Named turns come first, each shown by rows before and after it. Which turns, in which order, take the first row of each pair that follows to the second? Write the first one first, as in the answered first pair.
mupip:
[-1.66 -1.37  1.31  3.05  0.54  0.07  0.90  1.41 -0.72  0.42 -2.58  1.30
  1.32 -2.16  0.34  0.04 -1.05  0.02  1.32 -0.75  3.28  0.89 -4.12  0.36]  ->  [-1.34 -0.23  1.10  2.02  1.07 -0.67  0.62  3.55 -0.92  1.47 -1.98  0.77
  1.46 -1.86  0.96 -1.00 -0.14  0.86  1.54  0.43  3.26  1.21 -3.37  0.41]
[-0.64 -0.83 -0.50  1.07 -2.08  0.12  0.80 -2.75  0.71  0.00 -1.20 -0.97
  0.38 -0.58 -0.71  0.86  0.17  0.57  0.29 -1.14 -0.03  0.32  2.24  1.09]  ->  [-1.10 -0.40  0.01  1.18 -1.58 -0.19  0.89 -1.77  0.80  0.62 -1.85 -1.76
  0.28 -0.44 -0.07  0.43 -0.02  0.75  0.81 -0.87  0.29  0.26  1.64  1.62]
[ 0.35  1.45  0.55 -0.22 -0.83 -0.09  0.46  0.35 -1.11 -1.68 -1.01 -1.24
 -1.70 -0.75  1.59 -0.38  1.27 -0.83  0.35 -2.55  0.22 -1.07 -1.71 -0.15]  ->  [ 0.16  1.94  0.59 -1.00 -0.55 -0.11  0.76  0.76 -1.19 -1.47 -0.78 -1.30
 -1.75 -0.74  1.82 -0.44  1.85 -0.58  0.10 -2.25  0.01 -1.26 -1.62 -0.55]
[-1.01 -0.40  0.90  1.33 -0.04 -1.93  0.90  1.21  0.32 -0.60 -0.02 -0.37
  0.10 -1.32 -0.52 -1.04 -0.49 -0.38 -0.54  0.73 -0.64  0.96 -2.15 -2.18]  ->  [-1.15 -0.17  0.82  1.13  0.05 -2.17  0.25  1.64  0.12 -0.32  0.10 -0.20
  0.66 -1.16 -0.99 -1.18 -0.29 -0.01 -0.40  0.82 -0.84  0.82 -2.26 -2.79]
Tas:
[-1.21 -3.00  1.72  1.13  1.06  0.31  0.55  0.40 -1.35 -0.60 -1.43  1.13
  0.80 -0.56 -1.43  0.58 -1.24  0.50 -0.07  1.24  1.53  0.47  0.71  0.23]  ->  [-1.90 -2.47  1.24  1.29  1.21  0.19 -0.21  1.06 -1.64  0.11 -0.90  1.47
  1.21 -1.28 -1.51  0.92 -0.90  1.01 -0.06  1.30  1.60  0.81  0.19  0.06]
[-0.95  0.76 -0.61 -1.90 -0.13 -1.54 -0.12  3.96 -0.03  0.98  0.86  0.57
 -0.27  0.35  1.30 -2.20  1.75 -0.71 -0.11  0.05 -1.59  1.38 -1.40  0.46]  ->  [-0.74  1.01 -2.47 -0.96 -1.00 -1.26 -0.50  2.42  0.77  1.60  2.13  0.33
  0.33  0.36  1.56 -0.78  1.59 -0.39 -0.03  0.51 -2.04  1.50  0.79  1.13]
[ 0.50 -3.12  0.45  1.52  0.50  1.20  0.19 -2.26 -0.34 -2.54  0.13  1.84
  0.99 -0.62 -1.56  0.83 -1.24 -0.36 -1.59  0.79  0.98  0.31  0.33 -0.14]  ->  [ 0.50 -3.50  0.99  0.97  1.10  0.56  0.31 -0.71 -0.98 -2.44 -0.34  2.21
  1.03 -1.19 -1.25  0.41 -0.69 -0.38 -1.31  0.41  1.33  0.24 -1.15 -0.80]
[-0.63  1.36 -2.12  0.02 -0.28  0.75 -0.80  0.91  1.14  2.38  1.52 -0.51
  0.74  0.78  0.59  0.60  0.65  0.53  0.13  0.57 -1.20  0.51  1.91  0.73]  ->  [-0.22  0.76  0.06 -0.51 -0.62  1.08  0.16 -0.75  1.22  0.34  0.34 -2.28
  0.47  1.83 -0.22  0.23 -0.30 -0.61 -0.20 -0.29 -1.26  0.20  3.35  1.41]
gaf:
[-0.46  0.02  1.68 -1.64  2.65 -0.71 -0.71  3.74 -0.24  0.01 -0.83  1.27
  0.78 -0.33 -0.03 -1.67  0.46 -0.23  0.79 -0.78  2.67 -0.20 -2.18  0.68]  ->  [ 0.04 -0.13  1.63 -1.11  2.55 -0.65 -0.34  2.89 -1.23 -1.28 -0.25  2.45
 -0.12 -0.84  0.29 -1.11  0.66 -0.31  0.36 -1.40  1.96 -1.04 -3.50 -1.15]
[ 0.22  0.60 -0.14 -0.18 -1.26  0.28  1.65 -0.70  0.51  0.48  1.08  0.09
 -0.98  0.26  0.48  0.17  0.58  0.52  0.68  0.14 -2.52 -0.07  0.78 -0.26]  ->  [ 0.27  0.41 -0.22 -0.25 -1.22  0.20  1.53 -0.94  0.04  0.38  1.19  0.15
 -0.79  0.68  0.15  0.26  0.42  0.51  0.40  0.17 -2.02  0.38  1.00  0.33]
[-0.04  0.51 -0.46 -0.51 -0.92  0.73  0.23 -0.45 -1.08 -0.35  0.33  1.11
 -0.36 -0.31  0.61  1.40  0.48  0.26 -0.13 -0.68  0.76 -1.45 -0.53 -0.79]  ->  [-0.28 -0.37 -0.77 -0.18 -0.93  0.71  0.37 -1.55 -0.95 -0.48 -0.20  0.97
  0.04  0.34  0.43  1.75  0.03 -0.05 -0.33 -1.05  0.58 -1.21  0.70 -0.29]
[ 1.39  1.07 -0.03 -2.34 -0.24 -1.15 -1.04  0.12 -1.81  0.92 -0.55 -0.11
  0.41 -0.54 -0.69 -2.08  0.01 -0.51 -0.55  0.70 -0.84  0.83 -0.07 -0.83]  ->  [ 1.59  1.26  0.22 -2.25 -0.13 -0.99 -0.39 -0.34 -2.40  0.07 -0.25  0.36
 -0.08 -0.83 -0.71 -2.38  0.14 -0.77 -0.83  0.55 -1.39  0.63 -0.65 -1.22]
gudu:
[-1.14 -1.94 -2.91  0.39 -0.66 -0.63 -2.30  0.20  0.33  0.91 -0.30  3.20
 -0.15  2.11  1.41  0.22 -0.73 -0.74 -1.97  2.29 -1.88  0.01  3.70  1.74]  ->  [ 0.12 -0.36 -1.65 -1.87 -1.02 -1.15 -1.88  2.49 -0.88 -1.23  0.48  2.68
 -1.43  2.35  2.59 -1.52  1.60 -1.41 -1.38  1.20 -3.46 -1.22  1.36 -0.11]
[-0.24 -2.41  0.94 -1.82  1.23  0.42 -0.37 -0.22  0.21 -1.38  0.97  0.88
  0.63  1.64 -1.41 -1.15 -0.79 -0.40 -1.03  1.76 -0.31  1.17  1.93  0.16]  ->  [ 0.10 -2.36  1.06 -2.44  1.08  0.33 -0.30  1.00 -0.25 -2.15  0.89  1.00
  0.25  2.12 -1.62 -1.24  0.01 -0.59 -1.01  1.87 -0.41  0.82  1.51 -0.27]
[ 1.12 -4.56  2.36  0.10  2.24  0.07 -0.31 -1.59  0.30 -2.30 -1.09  4.43
  0.67  0.61 -2.54 -0.61 -1.24 -1.25 -1.69  0.05  2.47  0.85 -1.94 -0.95]  ->  [ 2.55 -3.02  3.42 -1.08  1.55  0.25  0.52 -2.37  0.11 -4.88 -0.66  2.17
 -0.73  1.64 -1.85 -1.09 -0.91 -1.90 -1.62 -1.98  0.56 -1.13 -1.36 -2.00]
[ 0.62  0.03 -1.90 -0.49  0.38 -0.44 -0.96 -0.75  0.69  0.75  0.11 -2.37
 -0.14  1.38 -0.87  0.57 -1.06  1.43  0.25 -0.15  0.97  0.62  1.49  1.79]  ->  [ 0.78  0.32 -2.00 -1.76  0.76 -1.27 -1.49  2.43 -0.43  0.42  0.29 -1.43
 -0.67  1.09  0.00 -1.25  0.31  1.11  0.49  0.39  1.60  0.65 -1.07  0.77]
Then:
Between the rows of a pair lie 2 to 3 turns.
[-0.33  0.64 -0.35  1.77 -0.46  0.54  0.17 -2.49  0.26  0.94  0.32 -1.51
  1.25  0.54 -1.11  0.54 -1.34  0.55 -0.04  1.24  0.62 -0.28 -0.42  0.25]  ->  [ 0.09  2.20 -0.82  0.48 -0.42  0.10  0.36 -0.61 -0.30  0.35  1.95 -1.50
  0.30  0.91  0.09  0.42  0.51  0.25  0.43  1.00 -1.00 -0.73 -0.83 -1.09]  gudu Tas gudu
[-1.74  0.39 -0.40  1.65 -1.63  0.72 -0.76 -3.32  1.33  0.57 -0.30  0.04
  1.76 -1.64  0.59  2.02 -1.86  0.26  1.13  1.23  2.15  0.23  0.19  1.91]  ->  [-1.54  0.13  2.49 -1.07 -0.25 -0.54 -0.38  1.03 -1.10 -1.40 -1.25  1.10
  0.62 -1.55  0.88 -1.34 -0.29 -0.31  1.77  0.51  2.48 -0.27 -3.99  0.51]  Tas gudu
[-0.34  0.16  0.29 -0.56  0.90 -0.15 -0.28  0.30  0.46  3.61 -0.79 -1.48
  1.24  0.67 -2.52 -0.01 -1.06  1.60  1.23  1.23  2.47  2.71  0.98  1.84]  ->  [ 0.81  2.76 -1.24 -0.92 -0.41  0.85  0.11 -2.08  0.50  2.42  0.67 -3.17
  0.16  1.57 -1.55  0.74 -0.14  1.11  1.69 -0.05 -0.21  0.72  2.12  1.07]  gudu Tas gudu
[-1.47 -1.02  1.65 -2.48  1.86 -2.05  0.63  5.73 -0.77 -0.62  0.42  2.31
 -1.40  0.67 -0.56 -4.30  1.31 -1.18 -0.28  0.10  0.01  0.67 -2.29 -0.69]  ->  [-3.01 -3.22 -2.06  1.36  1.39 -1.21 -0.09  2.54  1.85  4.22  1.53  3.37
  1.02  0.00 -1.82 -0.92 -1.46  0.63 -0.79  2.45  0.36  2.69  1.92  1.44]  gudu gudu Tas
[-0.07 -0.37 -1.64 -1.20 -0.73  0.44  0.82 -1.42  0.98  1.65  2.20 -1.55
  1.55 -0.48  0.33  0.43 -0.91  0.17  0.22  0.07 -1.54  0.98  2.42  0.67]  ->  [ 1.17  0.05 -1.59 -0.41 -0.94  0.89  1.19 -2.37  0.34  0.30  2.83 -0.57
  1.31 -0.88  0.49  0.94 -0.14  0.16  0.41 -0.50 -2.22  0.31  1.33 -0.91]  gudu gaf gudu
[-2.03 -1.50 -1.16  1.86  1.25  1.37 -0.47  1.40 -0.56  0.29  1.91  3.51
  0.30 -1.27 -0.02 -1.58 -1.72  2.21  0.13  3.37  0.05  1.31 -2.08 -0.60]  ->  [-0.92 -0.44 -1.43  1.72  0.00  2.77  0.69 -3.41  0.78 -0.93  2.74  0.41
 -0.45  0.02 -0.25 -0.15 -2.65  1.67 -0.56  2.06 -1.97  1.03  2.55 -0.22]  Tas gudu gudu
[-0.74 -0.33 -2.08  2.18 -1.70  1.84  0.97 -2.11  1.12  1.32  3.23  5.04
 -0.04 -0.63  2.21  2.37 -0.43 -0.04 -0.23  0.37  0.31  0.52  0.20  0.72]  ->  [-1.17 -0.43 -1.35  1.36 -1.84  1.94  1.08 -3.26  2.34  1.14  2.45  1.88
  0.21  0.41  1.40  2.24 -1.49 -0.21 -0.23  0.65  0.36  0.57  3.23  2.31]  gudu gudu gaf
[ 1.19 -2.44  0.80 -0.78  1.36  1.07  0.60  0.26 -1.31 -3.12  0.97  2.61
  0.44  0.36 -1.47 -0.52  0.14 -0.06 -0.66  0.83  0.20 -0.19 -0.28 -0.87]  ->  [ 1.09 -1.34  1.59 -2.31  1.57  0.83  0.92  0.80 -0.40 -3.14  0.16 -0.39
  0.17  1.79 -1.73 -2.00  0.19 -0.66 -0.44  0.49 -0.40 -0.09  1.67  0.41]  gaf gaf gudu
